The rows of X fall into a few groups, which share some directions, and each row is roughly a mix of its group's hidden directions, except one row that fits no group.
X (142 x 11):
[[-33  16  24  22 -26   1 -22  -7  21 -23 -25]
 [-17 -10 -25 -14 -12   6 -11  38   9 -46 -11]
 [ -5 -21 -29 -21  -6 -11  21  -8  24 -40 -25]
 [-32 -27 -18 -18 -20   7 -33 -17  27  -1 -17]
 [ -9  32 -12   7 -10   9  56  17  19   1  -7]
 [-28  -7 -24 -32 -17  16  13  33  22   6 -21]
 [ 25   0   7 -16 -23  -2 -12 -42  -1  43  -3]
 [  5   3 -22  44  -9   4  -2  45 -17 -14  13]
 [-24  26   2 -10 -29  22 -16 -27  31  11 -23]
 [  3 -47   8  -4   8  -4  43  16  21  15  -8]
 [-24 -13 -21 -28   4  14  -8  34 -18 -30  25]
 [  1  -7 -21  -6 -20  28  17  47  -8 -17 -27]
 [ 14  17  -1   0  15 -10  -7 -25 -33  21  47]
 [  1  -5  24 -24 -15  19  20  -1   4  54 -12]
 [ 15 -25  -9 -21  15  18  24  39 -29 -11  16]
 [-18 -20  36 -28  14   4   5  32 -32  13   5]
 [-13  14  -2  11   1 -29 -30 -19 -27 -38  23]
 [ 27  16 -39  19   9  24  15  33  -2 -19  -3]
 [ 12 -32  -6  30  36 -10  29   7  17  -3 -23]
 [ 13   5  53 -20  23 -11  16 -17  11   9 -20]
 [-18 -22 -14 -38 -27  -7  14  13  28 -13 -26]
 [-25  20 -12  31   6 -12 -43  -4 -14  -2  30]
 [ -7  18 -33  23  15  29  18  36  23  -2  -5]
 [-37 -18 -22 -11   6  -6 -12  51  -5  -2  10]
 [  0   3  20 -29  -7 -24  47  22 -25   0   4]
 [-20 -40  18  -9 -21  31  -7  -1 -30  15  12]
 [-18  37  34 -21 -14 -15 -19  -3  20  -4  28]
 [  7  15  31  26   4  -1 -40   5 -37  -9  14]
 [-20 -21 -11 -34 -30  13   9   1  37 -20 -11]
 [  7  -8  16  16  22 -20  11 -43  -1  37  20]
 [  3   4  42 -19  22   6  -1  23 -16 -12  41]
 [  4  22  -2  39   5 -23 -15 -42  14  13 -19]
 [-13 -19 -14 -15 -48  26   2   1   8  13 -33]
 [ 19 -11   5 -13  14  29  43  34 -11  18  -7]
 [  2  14   0  -5   8  -5 -30 -13 -36 -51   0]
 [-20  15 -13  11 -16 -10 -42 -43 -13  10  10]
 [ 28  26  29  30   7   2  23  14 -23  16  22]
 [  2  12 -26  26  32   1   9  32  -8 -39   2]
 [-27   9  14 -15 -28  15 -16 -32  30  25 -15]
 [ 20  25 -37  19   1  20  23  38   4   4   6]
 [  9  17  36  28  17 -10  17  31   8 -25 -21]
 [ 19  19  -5  15 -27  18 -29 -31   8  36   0]
 [-42  -7   6 -34 -35  -6  -9 -24  12   0 -15]
 [-16  20  10   5 -19  -6 -28 -50  -2  26   9]
 [-18  14 -40  21 -17   8 -27 -13   2 -16 -34]
 [-14 -23  -3  -1  -8  21 -13   9  45   8 -41]
 [-13   7   5 -30   2  14  33  -2  34  32 -23]
 [ -8 -45  46   2  11   5   9  -4  -2  21  18]
 [ 17  24   5   8 -28 -19  -8 -20 -12  19  47]
 [-21  24 -34  12 -14 -16 -36 -34  -9  -1   5]
 [-34  -7 -29 -14 -10  13  10  30  26 -28 -16]
 [-18 -36  18 -45  -1 -16 -16  -4 -13  23   8]
 [  7  53  -6  27  -3  28  -1  -2   0  26   8]
 [ 18 -26 -10   8  -2 -19  48  -6  13  33 -13]
 [-14  24  29  23   3 -10   4 -10  28 -36 -28]
 [-26 -11 -24   6 -27  -3   6  46   0 -26 -15]
 [-17  -8   7 -28  -1  22 -21   3  15 -20 -50]
 [ -7  38   0  24  29  -9   3  19  -5  27  33]
 [ 12 -37 -12 -37 -17   7  10   9   9 -24 -33]
 [ -7  34  -4  31 -10 -14 -37 -30   5  16  14]
 [ 18  14  29  21   6  -8   5 -41 -14  36  13]
 [-25  22 -19  14 -21 -21 -28 -40  -7  12  11]
 [  7  -4  -1 -33 -25  29  20   7  14  24 -36]
 [ 10 -24   4   1 -12 -10 -16  24 -35 -46 -11]
 [ -1   3  20   2  12 -16 -38 -40 -19  16  27]
 [ 31 -25 -15 -24 -26   2  -6  -7  -7 -44  -6]
 [ 34  -9  -6  -9 -13  11  16  -4  29  16 -48]
 [ 17  27  18  21  -2   1   7 -19 -14  52   7]
 [  2  14  12  18  37 -10  15  12  39 -20 -28]
 [  5 -10   0 -13  -5  29  30  26  28  13 -39]
 [-13  17  21  17   3   3  -3 -11   6  60  15]
 [-14  10 -10   0 -15  -1 -43 -38 -28  11  21]
 [ 17  37 -18  24   5  -6 -16  -4 -23 -43   8]
 [-42 -19 -28  -6  -5  -8 -20  15  35  -3 -18]
 [ -4  18   8  -7 -19  23  17   2  16  57  -2]
 [ 12  20 -10  23  13   1 -39  26 -22 -30  17]
 [-20 -13 -18  -9  18  19  26  37  22 -13 -30]
 [  6 -10 -14  -7  -1   1  29  52 -15  30  13]
 [ -4   1   9  37  -2 -24 -23 -27 -14 -36  20]
 [-22   9  -6   4   9  20   6  47  30  17 -28]
 [  6   4 -14  -3 -34   3 -21   2   4 -55 -17]
 [ 14  26  -2  18 -21  -1 -40 -29  -7 -33   2]
 [-22 -15 -37 -16   0   8  12  34  29 -22 -13]
 [ 25  15  -7 -40 -10  20 -24   1 -34   1  22]
 [ -9 -20 -25 -48  14  -6 -25   6  18 -17  19]
 [-33 -26  12  -6  23  -9  29  23  -6  33  13]
 [-29 -29   8 -26  10  18  32  24  25  -6 -11]
 [  7 -21  -3  -4  37 -15  33  32  29 -16  -1]
 [  5  -1  -8  -9   8 -33   8  15 -23 -55   3]
 [-31  31   7   5 -29 -26 -17 -29  14  13  15]
 [ -6 -25  11 -18 -28  -2  10  -6  14 -37 -40]
 [ -7  27 -23  16  20 -31  -5  24 -13 -10 -38]
 [ 13  16   5   6 -32   5 -22 -18  -4 -51 -14]
 [ -7  23  -1  13   4  15 -27   7  28 -35 -38]
 [ 12  10  27  33  -2   1 -39 -16 -25  11  25]
 [-42  24   5  15 -33  18 -32  -2   3  14   2]
 [-24 -14 -42 -10 -22  13   5  43   2   1 -10]
 [  4  15 -22  11  -1   2 -43 -23 -11 -35  26]
 [ 17  27  12  24 -21  -9 -28 -45 -12   7   7]
 [-13  -5  -8 -39 -33   7   9  -2  17  40 -21]
 [-20  10 -16 -12 -26 -13 -36 -40  -6  18  17]
 [-30 -24  13  -9 -11   0 -25 -30  32  22 -18]
 [-11  33   7   5 -28   7 -29 -40  15  21  -1]
 [-17 -23  41   2  28 -14   4   7 -34   4  23]
 [-35  -7   7  18 -16 -28 -16 -45   0   2  17]
 [-17   9   9  20  35  -9 -23  -3 -22  29  36]
 [ -2   9 -17  10   6  18   6  35   9 -42 -36]
 [ 16  15 -11  38  14 -12 -26 -12 -17 -25  33]
 [ 32   3 -44  -3  -8   6  14  -6  40   0 -19]
 [  2 -30  16 -41   7  -6   2 -45  14  13  -3]
 [  9  11 -30  -1 -27  14   3  16  23 -42 -26]
 [ 28  15  41  -9   9 -13  39  -3 -25   4   9]
 [-17 -13 -12  27   4 -28 -27  15 -15 -37  24]
 [-29   5  40  -6 -17 -13 -18 -13   8 -29 -30]
 [ 13 -41 -45 -24  10  -5 -12  -5  -8   7  16]
 [  2  20   7  29  17  -7 -42  -8 -26 -19  27]
 [ 19  39  17  27  27   9  25  11   2  23  14]
 [ 11   6  29  18  21  -5  21 -13 -18  48  14]
 [-12  18  26 -10   5   1 -36 -11 -25  -5  43]
 [  5   3   3  10 -24  -1 -12 -33  33  21 -42]
 [ -3   1  16  -7  17   6  48  35 -11  20  23]
 [-13 -17  16   6 -18  -4  17  12  -7 -59 -13]
 [-17 -32   5 -38   7   1  31 -10  21  27 -10]
 [-39  15 -21 -10 -34  31  -5  -1  17  17 -12]
 [ 17 -20   9  11  39  -4  27  42 -17  -2  10]
 [  7 -22  25  -7  16  13  39  44   0 -10   6]
 [ -1   5 -11  25  46 -12  -5   8 -28 -25  26]
 [ 12  -6  25  -7 -11 -28 -31 -39 -25  15  -8]
 [  3   6 -10  -2   6 -28 -23 -43 -16  22  34]
 [ 33  44  20  11   5 -10   7 -10 -28  12  21]
 [-33 -20  11  -8 -26 -25  17 -15  25  29  15]
 [-22   4 -29   5 -16   9   0  45   9 -36 -12]
 [-25 -16 -30  -9  -7  -9 -10  10  32 -31 -33]
 [-24  21  -5  32  13 -22  -3  12  10  45  15]
 [ 18  25 -12   6   9  20  39  36 -14  -9  23]
 [  1 -21  -7 -48  -3   4  30 -18  20  27 -12]
 [  3 -42  12  18  41 -10   5  13 -13  -2  29]
 [ 19 -11 -43   0  19   2  28  30  -2  19  21]
 [  3 -21  34  16 -25  15  11 -20  10  33 -28]
 [-10 -26 -15  -6   9  32   0  13  30   6 -45]
 [  3 -11 -13 -37 -19  26  16  40  13 -14 -19]
 [  1 -20 -16  -6 -13  25  -3  23  12 -33 -44]]
In each list below, two rows fit none of the groups, and each other row fits one group, some only roughly. Which are they? Name them in the order they come.
  q_512: [14 -5  3 14 22  9 48 43 -3  5 -6]
  q_723: [ -9  26  29  32  -1 -19 -25  -3 -19 -34   8]
  q_671: [-14 -40   1  -8  14  17  21  23  -8  21  37]
  q_990: [ 31  17 -24  46   5  -3 -16   6 -11   7  28]
  q_431: [ -5 -13  15 -10  34  18  38  39 -10  -3 -12]
  q_623: [ 18  21 -13  16 -26 -22 -22 -49  -2  -2  -7]
  q_150: [ 10 -10 -32 -24  30  18  19  34  25   2  -7]
  q_476: [ 11 -35 -24 -14 -25  21  16  13  19 -12 -34]
  q_672: [ 22   2  44  17  24   9  28   5 -27  17   4]
  q_436: [-11  -3   7  -1   0 -16  -6 -40   4  55  12]
  q_358: [-29  -6 -22 -13 -22  20 -18 -26  36  16 -15]
 => q_671 q_623
  q_238: [ 18  -1  48  -6  30   8   1   4 -37   6  11]
  q_626: [ 22   8   7  -1 -11  -9 -10 -60   9  24   1]
  q_963: [  2 -24  10 -36  -9  18  18  -1  22   5 -45]
  q_953: [-48  19  -1 -18 -33  15 -20   9   1  13 -14]
  q_585: [-31   3 -37  10 -32  16 -12 -21  28  -6  -4]
  q_952: [ 22  28 -15  30  -9 -11 -31 -24 -11 -17  27]
  q_775: [-11 -13 -38  17 -13  12  19  37  10  27 -21]
  q_948: [ 10  16 -19 -13 -12  45  30  25  16  11 -17]
  q_53: [-13  12 -14 -16 -17  21 -10  -8  22 -25 -49]
  q_406: [  6   9   4  34  34 -11  18  44  15  -9  -8]
  q_394: [-25  18 -18  -3  20  -4 -12  31  -4 -47  15]
  q_591: [  5  34 -18  31  -3   2 -11  12   6 -49  10]
  q_562: [-27  17  26  23  14 -12 -38 -24 -10  -7  23]
 => q_775 q_591
  q_698: [-27  29  29  -1 -13  12  -7   2  -1  48  10]
  q_728: [  2  41  36   4 -17  -8 -22 -32  -3  17  10]
  q_237: [ 51 -15  23 -20  -2   7  15  -3  -7 -28 -20]
  q_500: [-11 -10  -7  -8 -38  13   8   2  36   8 -43]
  q_708: [ 46   2 -17  23   3  -7  -2  11 -32  -3  34]
  q_584: [-2 -6 32 -4 12 40 22  0 -1 42 11]
  q_290: [-17 -16   4 -24 -15  -5 -20 -33  10 -47  -4]
  q_558: [ -5  10   6 -26 -24  14 -34  -7 -18  36  28]
  q_975: [  3  18 -17  -3 -35  16 -26 -14  16   2 -44]
  q_202: [-20 -17   9 -47 -12  -4  21  10   6 -28 -28]
  q_959: [ 46 -19   4  11  21 -14  40  19  -4   1   5]
  q_718: [-20 -41 -12 -24  21 -26  31  12  -2  15  -1]
 => q_558 q_718
  q_909: [ 10  39  12  -8 -41   7 -11 -26  -8  24  14]
  q_134: [-35  23  10 -14   6  -3   4  -1  10  54  14]
  q_636: [ 15  37  48  17  15  -8   2   1 -26  -4  11]
  q_158: [-29  15  36 -22 -14  -2 -17 -40   2  -2 -16]
  q_899: [ 31  10  10  21  11  -6  -2  -2 -31  47  16]
  q_691: [-15 -44   5 -42  11  12   4   0  23  -7 -21]
  q_411: [-30 -12  -1 -42 -12 -15  24   8  14  35  -3]
  q_184: [ -3  16  -3  13   9   1  29  38  25 -31 -28]
  q_35: [ 29   8  -5  12   5  33  16  43  21 -11 -19]
  q_156: [-11  -8   8 -18  -3 -13 -16 -15 -33  10  53]
  q_138: [-35  -3  13 -12 -23   3  13  22  33   5 -36]
 => q_691 q_35
  q_889: [-19  15  19  -8 -35  13 -46 -26   0   5  -2]
  q_633: [ 36 -13   3 -10   9  10   4  29  -7 -49 -12]
  q_803: [-18  23 -27  40  -8  17 -35  -6  10 -18   6]
  q_461: [ 12 -29  14 -14  20   4  40  34 -18  -2  19]
  q_100: [  8  -8 -26  -2 -14   3  10  29  30 -34 -35]
  q_828: [  5  56  -6  -9 -33 -19  -9 -18   8   2   1]
  q_167: [-20   3   2  10 -31  31  -8   2  39   5 -34]
  q_477: [ -7  12 -16  19  43 -38   8   1  -7 -18  27]
  q_206: [-18  19  24  38   2 -12  -2 -19   8  32 -31]
  q_711: [-11  16 -39   4 -22 -14 -10 -17  33   4 -33]
  q_830: [ -4  36  14  33  13   4 -13 -15 -11  -1  43]
  q_645: [-21  25   9   2 -27  14   1 -31  15 -35 -27]
 => q_100 q_206
  q_669: [-16  12  -7  -6  44 -32 -26   2 -20 -16  21]
  q_807: [  8  14  36 -11  10  -6  -5 -31 -19  37  25]
  q_791: [ 43 -23   1  30  11  16  16  25  15  -8 -19]
  q_504: [  9   5  -6   6  -2 -17 -31  -4   1 -61  11]
  q_980: [-21 -11 -35  -5 -27   3  26  29  26  -7 -22]
  q_937: [ -6  44 -12   6 -26  17 -30   4 -12  33  -2]
  q_866: [-13 -18  19 -45   7  10  36  15  17  18  -4]
  q_894: [ 41  14  21  10  20   3  15   7 -30  26  23]
  q_829: [27  4 46  0 28  2 32 25  3  1  7]
  q_766: [ -5  16  46  15 -30  19 -13 -20   5  17 -20]
 => q_504 q_866
  q_848: [  9   8  30   5 -13  -1  -7 -31 -10  41  34]
  q_513: [ 20  17   8  30   1  -2  -6  -6 -31  25  44]
  q_401: [ -1 -24  32 -18  27  -3  31  20 -24  23  -9]
  q_396: [ 21 -28 -15 -42  13   9 -15 -19  -9  32   8]
  q_978: [-11   7 -40  39  25 -16 -13  -4  -2 -24 -18]
  q_338: [  8 -26   8  22  10   7  20  29  11 -24 -43]
  q_847: [-37 -35   0 -17 -24  -9 -30   0  13 -12 -22]
  q_835: [  5 -21  -6   6  46  -1  19  35 -23 -17 -12]
  q_544: [-11   6 -28  16   4  -2  23  35  24 -33 -22]
  q_856: [  5  26 -34  37  -5 -22 -36 -14   3   0  -7]
  q_754: [-20 -11  -4 -23   7  16  13  19  19  -4 -54]
  q_354: [ -1 -25  16 -35 -27  19  -6  -6 -18  33  24]
  q_118: [ 36  41  -3  10   6  13 -17  17 -12 -33  12]
  q_22: [ 10 -24 -28  -1   6  -8  52  31  -3  -3   1]
  q_853: [-27  61   7  20   5   4  -9 -12   2   1   9]
 => q_338 q_118
  q_415: [-11 -30  -5  -7  -8  11  55  18   8  22   9]
  q_298: [ 16  18 -12  14 -15 -25 -34 -27 -15 -31  18]
  q_648: [ 24   2 -10 -16  -9  26  32  37  10   1 -32]
  q_750: [ -4  19  30  25  38 -11 -10   6 -14 -21  31]
  q_256: [ -1 -19  29 -23  27  -5   0 -28 -12  38  18]
  q_911: [ 11 -29  23 -15 -31 -14  39   5  -7  19 -19]
  q_901: [-17  -1  -8 -35 -11  15  31   9  21  41 -11]
  q_927: [ -3 -24 -31 -30  -7  11  24 -11  35  23 -12]
  q_660: [-37  11  21  16   2 -23 -30 -31  17   5  18]
  q_263: [ 12  33  -1  33  -5  -2 -23 -24  -3   8  42]
  q_404: [ -4 -36  11 -21  27  -8  35  34 -12 -11  -6]
  q_495: [-17  19  37  12   9  -8 -21 -40  -6   1  30]
  q_965: [-21  34 -11  -9 -16  -3   0 -35  36   4 -26]
  q_368: [ 32  11 -21   3  26  23  20  29  15  30  -6]
  q_668: [ -8 -31   0  13  38 -20  15  38 -12  -5  19]
 => q_415 q_965
